(in the rows, 128 means zero)
The rows below fall into families. The same turns and mirrors carry the whole set onto itself and the rows of a family onto each other. For each named row, which other rows are in its family? Write them in the order they are listed.
These 36 rows form 6 families of 6 rows each.
fen: [161  93 104 125 110 152 119 151]
derub: [163 116 114 129  87 149 132 120]
gezu: [147 105 117 140  82 136 122 112]
ker: [129 126 180 154 109 138 128 150]
vuba: [161 124 173 141 117 160 127 152]
rafof: [146  90  96 128 104 136 117 131]
tenug: [ 81 116 116 138 125 140 113 136]
pab: [171 101 113 115 124 138 118 134]
depun: [147 118 175 137 137 132 120 156]
povod: [ 91 122 122 127 140 128 114 119]
tam: [143 155 171 129 120 145 108 146]
Rimaz: [ 94 132 102 127 123 152 109 120]
Rifo: [105 142 126 107 143 160 126 121]
kimed: [147  91 105 137 109 135 128 113]
mapir: [ 98 130 128 115 125 178 136 122]
Zogo: [156 117 112 131 101 119 113 111]
sasu: [121 139 177 137 105 142  99 145]
Busal: [171 107 121 110 100 156 111 134]
bupuz: [ 95 112 123 122 138 163 144 127]
lut: [137 105 178 147 121 150 129 156]
Vuga: [135 149 162 139 103 159 105 164]
kip: [131 138 167 136 133 164 109 167]
Sikin: [ 98 126 128 116 145 161 142 144]
Deze: [132 132 169 148 103 140  97 162]
fikud: [166  95 116 142 105 131 107 143]
Dukam: [151 128 100 124  90 139 128 121]
diges: [156 128 168 135 110 156 113 168]
riz: [ 80 137 131 129 125 155 115 133]
punet: [129 130 179 135 125 161 126 160]
sev: [ 87 109 120 122 140 157 114 143]
fab: [ 92  96 120 117 138 145 116 127]
Kavuv: [ 92 127 111 121 118 157 128 112]
mase: [ 89 140 139 134 127 159 126 116]
tes: [141 121 169 153 112 123 125 159]
zuzom: [159 111 101 118  96 155 107 136]
Sogur: [165  94 123 139  94 131 123 132]

The rest of the family of ker: derub, bupuz, Deze, sev, zuzom
The rest of the family of diges: rafof, riz, punet, Kavuv, Sogur
The rest of the family of fab: sasu, Busal, Sikin, Dukam, tes
The rest of the family of gezu: fen, tenug, mapir, lut, Vuga

The rows below fall into families. The same turns and mirrors carry the whole set onto itself and the rows of a family onto each other. For each named row, which other rows are in its family? Write them in the order they are listed.
These 32 rows form 4 families of 8 rows each.
Par: [146 130 143 155 123 180 146 114 148  87  81 176 118 107  97  80 106 154
 195 115 105 138]
Goz: [142 134 128 158 134 183 162 107 165  99  83 157 117 103  97  79 104 156
 162 127 103 122]
Letig: [154 152 164 101 104 177 132 128 133 115 114 162 131 114 103  87 125 130
 178 122  87 147]
zinu: [161 134 151 114 118 176 117 133 149 102  74 139 153 114 112 122 187 133
 143 154 142 164]
vubup: [139 129  99 169 145 189 119  97 153 145  87 139 128 110  79 106 156 164
 210 132  99 160]
fus: [142 147 137 152 131 101 142 110 169 107 117 171  89 103  79 113 149 195
 153 150 122 161]
gam: [145 116 125 158 114 146 133 118 191  59  71 161 143 104  90  95 156 171
 159 150 129 158]
gub: [156 145 158 133 140 163 114 105 148 176  98 176 121  92 127 134 163 177
 147 141 137 153]
Bevo: [135 156 113 125 108 157 110 114 153 147 120 130 114 126  71  76 174 160
 196 135  89 182]
meraf: [150 113 109 169 130 201 134  95 146 132  68 120 122 109  92 104 169 177
 190 153  99 165]
Kem: [128 115 138 156 126 175 159  99 169 119  78 172 130  85 110  94 110 162
 175 124  91 130]
Tisu: [176 135 161 109 113 168 121 124 159 113  80 141 152 116 125 110 188 139
 139 127 146 146]
vor: [151 164 128 138  95 138 125 110 152 116 106 114 104 124  59  89 174 176
 197 151  98 176]
zal: [142 125 134 149 131 173 161  98 162 107  69 176  95  90  93  79 109 153
 162 118 100 140]
duvo: [137 117 121 159 122 205 119  97 159 152  79 131 143 106 112 110 169 187
 191 150 105 160]
ded: [133 151 162  92 108 160 149 122 138 137  96 151 113 100  96  97 127 118
 158 123  97 139]
mapit: [161 116 144 149 109 129 122 119 173  67  75 179 129 108  95  85 178 164
 162 115 138 169]
Sira: [131 141 127 117  83 165 121 114 147 129 103 106 110 129  65  94 182 173
 187 147  95 169]
Bodag: [154 169 160 100 101 174 139 114 140 133 105 140 115 117  94  82 122 125
 158 127 111 129]
vezen: [174 120 160 113 121 155 109 121 154 104  84 168 161 103 113 123 186 134
 152 128 123 162]
muzik: [139 141 144 126 122 117 131 108 163 130 120 174  73 111  80 110 158 204
 146 135 123 158]
Tiz: [153 129 147 145 163 157 139 105 135 160  98 169 107  92 122 142 163 178
 145 149 128 152]
beto: [157 122 140 157 144 154 105 107 128 154 107 181 124  90  95 149 161 177
 156 162 124 155]
Rit: [164 127 137 147 120 139 143 112 185  57  75 155 128 122  93  86 172 174
 145 128 135 148]
numev: [144 157 116 130  92 149 121  99 152 146 106 107 105 127  51  80 177 159
 176 142 101 162]
nifiz: [137 114  99 173 131 191 134  95 159 156  81 117 132 101  90 101 168 168
 175 144 101 145]
tolaf: [159 176 167 105  97 146 144 111 134 134  97 149 103 100  84  86 132 129
 173 121  96 153]
Bagu: [160 123 128 138 107 160 122 120 187  62  67 160 116 116  85  84 172 177
 146 144 139 168]
Kaso: [157 117 149 154 135 157 127 103 133 164 104 160 123  93 120 137 169 184
 136 151 133 138]
Muler: [156 138 147 149 109 108 133  98 148 120 118 161  86 112  72 106 165 202
 137 148 125 148]
zut: [143 135 139 151 110 113 107 115 144 132 126 182  90 104  73 100 164 196
 152 154 126 172]
gov: [177 154 164 108  99 170 105 127 152 118  71 149 145 105 105 102 183 133
 150 143 140 169]

The rest of the family of Rit: Goz, Tisu, Bodag, numev, nifiz, Kaso, Muler
The rest of the family of gub: fus, gam, Kem, vor, duvo, tolaf, gov
The rest of the family of Tiz: zinu, meraf, zal, ded, Sira, muzik, Bagu

